In the rows, 128 means zero.
Each path below is one point turned by a fixed rotation once a step. After each direction that follows a path, write how fast that rotation turns it, in deg/step (0 if it stays still).
Each turn is a multiple of 5 degrees from 10 to 175, or 0.
Each row of a path follows its step; steps can be skipped.
Rotation 1:
step 0: [133 134 140 117 127 128 128 124 127 122 140 138 127 135 136 133 130 133
 133 128 129 132 133 134 132 137 125 134 133 127 127 129 124 126 128 127
 125 127 127 131 122 137 124 126 128 120 119 129 128 122 120 129 130 128
 119 140 130 124 132 127 120]
step 1: [124 121 124 125 127 127 128 123 123 125 126 125 125 116 142 128 131 124
 131 132 130 122 132 123 129 129 128 130 126 130 126 130 133 132 126 125
 131 137 131 126 122 137 128 120 122 128 133 126 125 113 126 141 127 134
 136 138 130 126 119 119 130]
step 3: [129 119 131 129 127 131 138 131 132 126 134 122 121 130 131 129 134 119
 124 138 127 123 132 130 133 132 129 127 129 128 126 138 127 130 139 122
 120 127 125 121 124 137 121 127 146 130 125 131 127 119 121 128 123 131
 129 129 131 130 131 125 130]
step 4: [130 127 128 126 131 120 126 127 130 114 131 133 124 135 129 131 136 119
 124 127 130 120 127 132 129 129 122 134 128 134 122 124 122 134 127 128
 124 126 128 126 129 118 124 122 120 132 114 127 121 125 124 141 129 134
 134 129 121 121 124 128 124]
step 5: [122 124 122 135 127 130 126 126 119 127 133 126 126 132 133 126 128 122
 117 139 126 128 138 121 134 133 125 136 133 134 124 124 132 123 131 117
 132 136 123 127 124 117 118 127 128 127 128 131 136 123 130 131 130 129
 118 127 128 134 130 127 133]
step 6: [127 128 119 119 129 124 120 128 129 126 129 133 126 123 128 128 135 123
 132 124 126 131 134 140 131 134 129 130 128 126 128 130 117 125 128 132
 121 119 118 131 120 129 114 135 130 128 122 126 131 128 125 138 126 130
 122 139 126 138 134 128 127]
step 10: [126 129 133 124 126 130 133 123 134 117 129 140 127 124 131 119 133 124
 130 122 121 128 130 122 133 134 126 133 131 123 134 126 126 131 124 131
 139 127 125 128 133 121 123 126 130 127 114 130 121 127 134 135 130 127
 127 138 125 118 132 120 121]
step 11: [131 135 125 131 129 131 127 128 129 127 129 129 130 133 134 131 122 128
 131 136 129 123 139 128 140 138 137 133 134 131 138 117 127 124 122 125
 134 139 126 127 119 127 123 125 133 133 133 135 131 117 127 124 125 133
 133 132 131 132 123 121 127]
step 12: [130 122 121 123 123 124 127 130 137 119 126 134 123 125 125 127 139 130
 127 124 127 131 129 138 133 126 137 125 128 125 130 129 124 135 122 121
 129 138 136 124 126 133 128 129 126 122 125 131 138 126 127 138 119 129
 128 136 124 133 139 121 121]
step 15: [131 121 123 130 125 130 129 132 135 120 136 125 124 132 129 136 124 138
 119 131 132 125 130 132 135 123 131 128 131 137 128 119 134 125 135 121
 130 130 119 119 129 121 120 134 132 130 125 122 131 131 133 136 119 125
 128 136 124 131 125 133 124]
[128 129 127 128 127 127 126 128 127 125 128 128 128 129 127 128 129 128
 127 126 126 130 124 128 129 125 129 129 128 130 127 129 129 131 130 131
 129 129 128 129 127 126 129 126 127 129 128 127 129 127 128 127 128 131
 131 129 131 130 129 129 127]
140
[128 127 129 130 128 129 130 128 125 126 129 129 132 128 128 125 127 130
 128 127 126 127 130 128 130 129 126 129 129 129 130 129 128 130 129 127
 127 128 128 129 129 127 128 129 128 126 127 127 130 129 128 125 127 128
 127 129 130 127 128 130 130]
135
[130 127 130 127 127 128 127 127 129 127 125 129 128 128 128 130 130 129
 129 126 127 129 125 130 127 128 126 129 127 129 129 125 127 129 126 127
 127 128 124 130 126 129 127 129 127 129 125 130 129 128 128 127 128 128
 126 127 127 126 128 129 129]
175
[127 126 129 129 127 130 128 129 130 128 127 129 130 128 128 128 130 129
 129 127 129 127 128 127 125 127 129 127 128 129 128 127 129 128 129 125
 132 126 129 128 130 126 127 128 126 128 127 127 131 128 126 131 129 127
 130 127 127 127 129 129 126]
135
[127 128 128 130 128 127 128 129 130 126 127 126 128 128 127 130 127 126
 126 131 131 126 128 129 127 126 126 128 128 127 127 130 128 129 127 128
 125 129 128 128 127 125 127 130 129 126 126 127 131 125 128 128 128 128
 129 128 127 127 129 129 128]
35
